128 stands for zero in the data rows.
Each row of this table is followed by its label. One hidden rule gives the labels. It looks at one to three of the table's principal directions, none of them among the few with the most spread.
[122 135 135 163 183 193 104 146 173 155 195  45  79 157 140  79  44  79 110 184  52 107  40 137 132  89  93 139 196 200  21 143 197 215 131  51  43 116 135  88 141 152 131 119 112 131  67  97  90 110 139 161 150 121  81 142 144 250 151] 4
[121  99 122 133 105 106 138 119 141 145 121 156 125  89 153 131 165 146 130 111 160 153 158 117 111 126 150 156 109 119 150 145 104  90 109 143 150 117 127 148 143 125 105 144 149 134 133 137 125 132 138 102 103 113 143 128 106  72 111] 0
[128 156 120 125 144 104  71  78 196  81 113 113 156 131 122 140  82 228 147  95 160 109  89 118 147  39 157 135 186 121 126 111 100 153  90 198 110 139 104 140 156 110 133 154 166 153 161  76 131 117 198 153 122 104 200 135  94  40 164] 1
[155 146 118 146  81  73 167 163  62 126 115 116 159 150  78 128 155  49 114 160  68 113 139 141 142 187 110  22  41 118  90 105 177  88 152  75 100 192 131 115  95 186 109  57 113  50  86  90 174 115  76 122 128 145 147  87 172 225 146] 1
[104 135 135 107  96 129 131 148 128 127 160 121 129 132 132 123 136  92 131 118 124 128 175  89 124 109 139 113 110 128 168 165 129 120 136 145 106 116  93 141 113 127  99 133 115 147 123 128 118 136 145 119 151 135 140 135 104 101 125] 0
[147 160 153 113 192 127  96  86 106 106  76 145 104 115 138 169 103 198 139 112 187  97 128 159 127 103 140 147 175 132 154  98 108 172  91 193 153 156 128 131 146 119 155 150 143 150 178 109 133 106 138 164 109  99 132 150 149 100 109] 4
[115 111 117 146  99 165 143 146 114 127 178 150 141 123 125 100 133  63 139 140 115 160 139  79 140 138 116 139 115 138 136 133 158 128 162 116 124 100 122 122 144 144  93 124 131 117 115 147 123 124 141 130 167 150 120 127 113 140 129] 1
[126 112 122 123 163 174  90 145 153 164 215  95  73 165 122  86  71  96 151 142 109  95 126  82 128  49 135 153 151 162 123 161 169 180 168 120  92 121 102 109 130 136 102 156 110 118  81  96  68  85 198 155 181 140 109 168 119 141 130] 0
[125 152 116  97 169 173  57 116 166  78 144 120 109 158 153 167  92 180 124 119 147 142 100 143 150  49 128 121 227 114 166 112 106 182 121 174 133  74 112 136 133  84 181 184 113 188 172 142 133 157 158 203 186 142 105 140  96  74 150] 2
[126  59 126 152  28 106 182 133  69 169 128 169 147 100 193  80 210  73 140 111 172 165 240  69  81 182 134 196  25 127 194 216 118  56 128 161 159  89 142 152 153 145  30 122 115 134 135 164 142 108  79  75  84  78 129 140 105 105  48] 4
[102 104 116 128  68 106 152 123 123 114 114 177 167 100 108 136 190 127 133  97 149 157 153  97 146 151 159 133  80  95 162 122  91  63 138 133 164 129 123 135 128 127 107 108 136 111 136 128 136 121 151  75 118 138 185 112 111  70 133] 2
[112 128 134 145 123 102 161 146 105 151 130  95 106 137 112 108 119  72 103 155  72  99 130 145 111 152 113 101  99 149  72 126 158 132 130  67  94 152 131 103  99 156 133  79 124  87  78 102 116 105  95 117 113 129 114 113 168 219 140] 1
[139  57  81 151  73 167 118 184 150 194 247 161 100 110 156  67 172  44 150 143 119 206 168  49 123  96 142 146  87 133 148 196 177  83 189  98 122  57 118 143 149 151  52 178 110 121  74 155  97 135 160 126 186 156 110 143  73  92 107] 2
[123  77 124 106  69  97 154 148 101 159 132 153 129 113 174 106 179  92 127 107 146 149 224 104  85 157 138 137  58 106 166 211 114  55 156 133 167 117 131 144 118 133  89 148 110 121 118 189 105 160  91  89 106 119 107 128 117  97  91] 3
[108 123 142 122 111 111 152 114  99 139 109 149 133 118 146 103 139 122 135 112 143 119 177 116 105 165 125 160  89 133 146 156 108 112 126 153 137 117 135 126 121 128 111 121 126 135 143 145 126 122  92 108  99 108 131 136 136 137  96] 1
[128 158 143 130 145 109 135 112 112  93  96  85 133 146 108 162  92 121 105 152  97  94  95 169 139 127 106  85 152 125 107  84 141 176  98 103 105 167 116 129 114 140 160  90 137 113 122  96 148 115 127 155 125 124 130  99 148 175 157] 1
[111  95 143 100  78 108 191 172  43 181 122 190 120  97 115 114 220  46 135 120 133 132 229 106 104 238 135 125   0 115 181 164 114  34 184 107 174 147 136 130  86 144  92 106  93  90 113 176 116 137  77  57 118 153 108 130 146 151  73] 2
[128 144 131 153 126 147 147 132 123 116  93 145 141 103 141 149 170 143  98 136 133 175  88 167 142 184 119 130 147 136 104  93 117 116  91 111 132  97 163 121 140 120 160 112 127 161 155 139 181 151  66 117 102 121 118 120 146 159 122] 3
[175  85 112 164  94 126 135 140  86 183 130 181 106  84 170 126 209  99 145 136 167 193 170 119 121 143 142 147  76 116 175 162 135  92 113 138 151  92 143 166 156 158  63 139 105 140 131 132 157 104 102 124 108  94 139 127 105 101  54] 1
[131 111 125 159  98  87 148 105 131 130 108 123 157 108 112 104 130 136 131 121 126 128 115 118 126 129 140 138 104 121  95 127 137 114 114 109 127 152 131 126 138 152 111 100 151 100 105  97 117  93 139  99  84 105 185 112 137 119 143] 1
[118 139 152 104 159 109 115  77 115 106  48 162 124 105 183 155 130 219 124  93 192 121 159 178  92 149 124 186 163 113 169 130  57 137  83 207 181  99 148 146 136  79 172 162 143 188 208 177 140 156  77 146  81  89 107 138 128  79  88] 2
[ 79  75 106 116  57  57 171 149  99 127 113 155 129 105 106 140 198  75  88 125  90 131 177 138 110 178 140  86  48  89 123 113 106  33 164  60 171 154 125 121  80 140 147  89 139  51  84 138 113 137 117  84 128 168 129  80 140 136 163] 0
[170 155 141 134 196 122 128 138  69 153  90 108  63 130 134 169 122  97  98 186  94 110 101 221 126 166  92  66 136 142  91  85 162 173 100  73 111 158 152 124 103 164 171 105  99 108 113 110 164 122  56 182 120 120  67 106 182 251 106] 4
[159 166 146 180 126 130 156 120  58  97  98  90 167 177 109 118  78  87 128 152  96  92 113 142 131 141  87 111 137 147  83 109 180 197 114 133  97 162 138 102 144 160 115  53 132 104 129 101 158  72  82 158 109  96 133 113 186 225 128] 1
[132 117 156 170 111 100 163 100  95 156 101 136 138  81 159  75 121 118 144 121 152 125 165 108  84 154 124 191 101 157 104 172 148 136  99 151 124 132 139 130 159 156  78 112 158 134 127 133 104  93  92 104  55  68 152 137 145 138  87] 0
[154 106 114 149 172 166  91 111 138 143 125 146  82 114 182 139 130 168 126 143 160 163 101 162 118 105 116 182 188 136 140 117 118 164 101 147 151  66 156 141 162 107 147 172 126 169 158 148 141 127 114 182 134 106  79 141 111 116  94] 0
[112 138 140  95 141 137 122 128 191 135 150 126 136 105 127 132 115 156 134 104 141 142 121 111 141 110 156 123 143 124 123 157 114 115 124 122 120 143 108 138 129 123 129 164 138 153 119 143  99 173 171  84 116 139 156 138 109  73 143] 3
[107 110 112 132  78  74 120 144 172 131 169  97 151 138  86  96 116 114 128 117  84  96 130  93 126  82 158  95  90 123  81 151 149  88 160  98  96 180  91 121 115 147 101 111 153  75  64  73  86 110 194  94 133 146 190 116 116 105 182] 2
[122 125 112 124  43  85 161 155 131 135 151 163 187 111 109 105 177  93 139  99 120 179 185  85 134 152 151  80  54  87 144 170 131  53 153 124 129 121 107 149 111 143  93 123 132 122 109 151 135 164 114  76 118 151 192 105 111  73 135] 1
[126  76 110 162 104 118 129 136 113 158 156 135  92  95 143 102 154  78 120 155 116 140 135 110 110 122 130 147 100 147 112 131 160 109 139  91 126 122 130 126 143 161  93 125 137  89  88 104 108  92 144 138 138 121 115 123 117 150 124] 1
[113 120 133 153 100 142 147 140  81 128 131 176 133 107 137 113 162 103 140 115 156 137 183  92 105 148 130 178 111 146 160 131 126 110 142 182 152 102 130 121 149 117  93 119 149 133 157 146 126 104 113 125 137 124 116 147 129 109  98] 1
[107 168 134  98  86  61 153 120 106  57  29 170 210 112  90 185 186 188 104  83 143 130 140 173 138 208 140  71  98  75 136  77  61  43 123 159 180 166 142 127  98  95 188  96 149 123 187 156 178 187  71  87  93 152 168  91 151  89 161] 1
[145 156 136 108 143 119 113 119 126  91 108  69 139 184 119 156  84 145 120 135 115  81 110 149 135  97 114  89 155 121 133 119 132 168 114 138 109 163 117 128 115 122 149 114 113 126 135 105 145 124 135 157 136 120 120 123 138 147 150] 0
[139 181 160  87 106  61 161 160 101  96  46  88 187 148  74 175 158 152 101 118 103  71 129 184 117 211 122  42  79 104 113 109 108  63 132 121 131 221 133 129  73 108 170  82 115 109 143 135 160 184  66  79  91 148 131 106 164 152 153] 1
[103 153 126  48 180 171  63 134 175  82 165 117 108 182 103 168  76 177 131 102 134  96 118 128 153  54 143 106 203 102 175 111  99 163 174 158 150 124  91 121  96  68 203 190 112 153 148 148  89 167 202 169 210 191 100 152 109  61 176] 1
[138 137 133  51 160 189  60 136 202 120 209  73 119 213 149 127  50 163 155  98 148 100 139  85 151  19 151 126 182 117 180 210 127 180 158 169 108 128  82 139 128  97 124 211  83 181 124 139  91 160 217 142 182 140 121 181  90  58 134] 4
[129  55 135 134 130 141 147 142  96 195 153  96  61 129 172  85 134  62 121 160 116  97 161 116  82 144 116 182  84 165 120 189 154 122 152  74 132 138 147 115 128 157  83 125  93  90  75 135  78  90 122 110 115  99  58 149 139 200  84] 4
[120  35  96 142  49 101 160 141 143 173 164 143 137 103 138  83 188  94 137 121 137 155 167  67 105 139 151 172  46 113 150 174 127  42 160  93 158 119 132 142 137 141  64 134 133  83  81 137  98 112 164  67 119 129 140 126  89  79 120] 0
[146 114 122 194 108 134 181 157  81 191 143 146 112  91 116  86 172  34 127 174  86 167 115 123 132 197 108 120  65 159  76 123 181 113 130  53  95 116 158 114 131 190  80  71 113  91  80 109 145  91  71 104 105 118 131 109 157 232  96] 0
[129 127 116 148 121 151 100 122 160 139 159 167 131  95 155 106 137 146 154 112 156 180 133  96 132  93 143 165 151 132 145 153 122 131 121 173 123  67 121 148 162 119  96 167 140 176 151 141 125 136 145 141 137 118 157 141  85  63 107] 2
[118 151 170  81 115  93 171 109  67 107  57 158 163 119 128 156 151 151 142  86 187  90 214 121 105 190 137 139  77 110 202 142  79  94 117 200 174 175 123 140 112 112 118 118 133 136 183 164 141 141  96  83  85 111 135 140 148  90  91] 4
[130 157 132  92 176  98 101  99 175 101  88 102 130 141 107 173  90 211 123 116 131  88  86 174 137 101 134 101 169 107 121  90  90 143 103 139 131 167 120 139 110 101 183 143 146 130 146 113 130 153 158 140 119 135 140 117 124  94 162] 2
[117 163 142 123 131 161 132 132  87  91 118 148 161 171  94 132 120 137 145 109 142  93 141 112 141 151 120 151 131 137 157  99 114 143 155 189 143 133 130 102 128  96 136 105 127 134 173 128 149 106 122 133 156 145 123 155 150 139 121] 2
[166 142 113 201  56  80 184 178  57 138  77 154 182 110  97 127 226  78  99 160  78 168 111 181 127 251 102  66  44 124  63  88 156  48 126  82 120 139 178 121 121 157 119  42 124  91 122 118 218 134   0 102  90 130 139  81 170 225 114] 0
[153  83 131  96 132 109 119 135 166 223 169  98  71 125 166  97 136 127 159 115 155 109 184  85 102  74 172 146  70 134 161 242 124 100 124 123 107 151 110 156 122 157  48 170  84 128  78 106  76 110 176  74  91  85 148 164 100  86  73] 2
[ 99 151 134  99  99 115 155 144 121  95 125 128 170 145  98 140 131  98 110 120  96 128 138 131 147 172 121  71 103 106 120 119 125 103 151  99 127 151 117 118  95 129 155 104 125 113 121 149 142 169 109 101 138 166 137 104 145 150 162] 1
Which label does each new row get?
[110 141 131 183 135 125 135 117 147 133 144 113 143 110  94  69  84 117 138 139  90 107  77 106 127 122 120 156 140 174  36 109 166 152 133 109  82 140 133  93 148 150 110  90 169 100  98  85  96  86 143 122 113 120 165 129 146 176 158] ~ 4
[127 153 144  44 170 139  99 119 126 116  98 153 111 153 136 184 137 198 149  88 188  98 177 140 128 120 146 132 137  96 234 135  52 119 132 210 174 127 116 152  98  70 158 179  96 173 196 166 135 166 140 133 148 141 103 158 108  50  94] ~ 2
[106 147 140 127 159 219 141 168 137 127 177 132 134 153  87 114 109  91 125 140  94 132  77 118 163 168 113 142 157 159  86 102 152 149 181  83 122 124 142  81 127 113 157 116 116 128 114 154 113 144 135 103 171 184  90 151 158 192 147] ~ 0
[122 168 141 106 186 178 108 116 174  98 150  72 130 171 121 130  40 143 123 143 100 109  64 139 153  97 101 116 207 143  97 115 145 209 122 109  90 123 121 113 124 115 173 142 121 156 128 137 119 155 146 159 153 142 103 133 133 164 165] ~ 3
[126 133 134 193 116 134 150  72 118  64  54 108 182 128 168 132 105 170 106 131 142 138  76 156 119 143  91 190 192 144  89  93 114 174  60 157 134  97 170 114 184 115 138  80 167 155 182 136 173 104  79 146  75  65 125 108 143 157 134] ~ 2
[163 149 117 205 160 174 135 149  78 121 127 139 124 144 117 125 117  89 115 178  91 139  66 168 141 165  81 127 162 171  48  59 184 171 133 106 113 120 174  85 164 149 139  80 144  99 133 116 176  97  68 180 148 132  75 121 182 252 125] ~ 1
[117 101 113 166  73 132 168 182 118 158 162 155 146  97  89 100 194  59 117 143  87 166 117 108 138 190 135 114  67 138  79 119 160  56 173  58 126 134 143 107 125 151 105  91 130  84  80 127 125 129 115  71 135 167 138 115 139 166 141] ~ 0
[150 149 119  75 132 148 121 184 121 111 157 111 135 188  89 176 134 105 117 140 104 117 133 143 154 138 121  45 120  97 162 108 142 113 176 105 137 160 112 132  88 109 166 143  95 112 119 150 152 179 133 139 194 197  81 126 133 135 154] ~ 1
[102 104 133  58 127  64 108  83 139 124  93 148 110 105 121 153 144 200 159  77 200  72 200  91 105  84 179 155  90  95 234 139  53  81 126 204 176 165  91 160 102 100 114 168 139 115 156 110  85 110 209 108 122 120 168 148  85   0 122] ~ 4
[143 152 133  88 171  68  87  94 165 102  72  93 112 135 125 188 101 220 112 116 142  84 104 192 127  79 148  81 165  98 127 102  92 139  83 143 132 182 112 149 107 113 184 149 140 130 140  91 134 144 153 152 104 115 148 113 129  85 157] ~ 2
[143 148 136 148  88 151 144 159 117 125 149 131 181 141 128  98 135  92 134 124 110 161 132 113 137 162 116 115 113 130 103 167 160 120 148 127 111 115 133 124 142 135 104 116 115 152 128 158 146 155  85 107 121 130 143 128 136 149 118] ~ 0
[112 160 150 100 158 134  86  74 148  82  74 144 147 126 145 148 107 250 163  71 213  91 145 112 109  82 146 212 188 127 209 124  48 151  96 255 160 100 119 146 149  52 137 168 149 203 231 139 121 123 159 149 120  95 148 170  89   6 107] ~ 1
[118 106  95 189  52 142 154 146  97 117 163 165 169 138 133  87 163  66 128 130 110 182 148  84 137 143 118 143  99 131 116 130 155 107 149 130 124  71 140 110 155 144  86  91 138 115 123 129 161 100  98 130 147 131 145 117 129 152 126] ~ 4
[131  74  97 174  80 114 142 123 127 151 139 149 126  84 153  97 172  98 128 144 129 185 129 105 116 134 125 157 102 124 129 134 139  97 122 101 137  76 144 144 149 148  92 126 136 118 111 133 129 110 119 130 120 112 137 107  97 112 119] ~ 0
[132  88 112 109 164 145  70 116 170 155 171 118  68 139 167 120  94 153 146 124 145 113 140 117 109  38 142 168 166 128 155 169 117 156 141 150 137 105 110 143 140 113 116 188 121 138 118 131  75 117 195 166 158 119 102 150  88  74 115] ~ 0
[128 137 122 104 159 189  86 128 169 130 163 136 119 171 139 124 106 182 157  97 161 130 127 104 139  73 142 179 179 126 175 152  93 157 144 191 137  72 124 128 136  73 137 176 104 187 165 147 116 132 162 141 162 136 119 174 102  66 109] ~ 1
[105 160 163 118 152 144 144  93 147 109 102 136 165 119 129 112  89 182 142  95 162 110 122 117 127 153 130 182 152 147 115 133 103 149 108 172 131 138 135 114 148 107 137 133 158 163 165 148 121 141 124  92  85 110 148 153 144 113 122] ~ 1
[129 129  85 144 175 179  70 176 175 148 252  92  56 164  82 118  66  44 120 187  31 136  56 120 176  25 122  48 184 146  59  94 212 196 182  31  60 119  91 102 110 168 146 137 115  78  34  70  86 105 213 205 240 197 110 113 123 193 197] ~ 0
[155 131 110 197 153 183 100 119 145 123 183 112 116 127 149  92  70  99 131 168 108 172  62 114 148  71 102 147 203 167  67 111 204 216 110 109  81  80 133 114 186 162 114 136 150 142 108 101 134  93 140 198 154 111 123 129 127 173 143] ~ 4
[138  99 119 105 151 142  61  87 168 119 157 119  93 132 180 130  85 187 154 106 191 125 152  94 112   9 151 185 192 117 201 166 114 179 110 202 145  90  94 162 160 103 115 209 136 174 151 124  89 109 210 186 154  99 130 160  70  11 117] ~ 1
[127  90 120 194 114 138 141 138  91 153 124 178  98  69 166 113 183 103 104 154 136 173 127 153  99 176 116 186 126 162  93 102 148 109 114 114 149  88 164 120 168 136 122 122 162 125 131 133 148 108  77 143 116 114  86 129 140 169  97] ~ 4
[142 176 170 132 191 117 156 110 103 133  60 112 132 131 118 139  89 159 120 134 119  80 101 194 116 190 103 127 140 151  65 105 124 162  98 121 122 185 159 106 123 133 164  93 141 123 143 135 139 134  65 112  64 105 109 126 194 212 112] ~ 3
[152 133 128 146  82 102 178 180  66 169 145 134 132 128 116 113 171  22 115 158  79 152 171 132 129 193 115  48  40 126 101 155 182  92 145  64  99 152 130 127 101 188  92  82  98  90  77 126 159 133  57 102 116 137 130 101 165 218 107] ~ 3
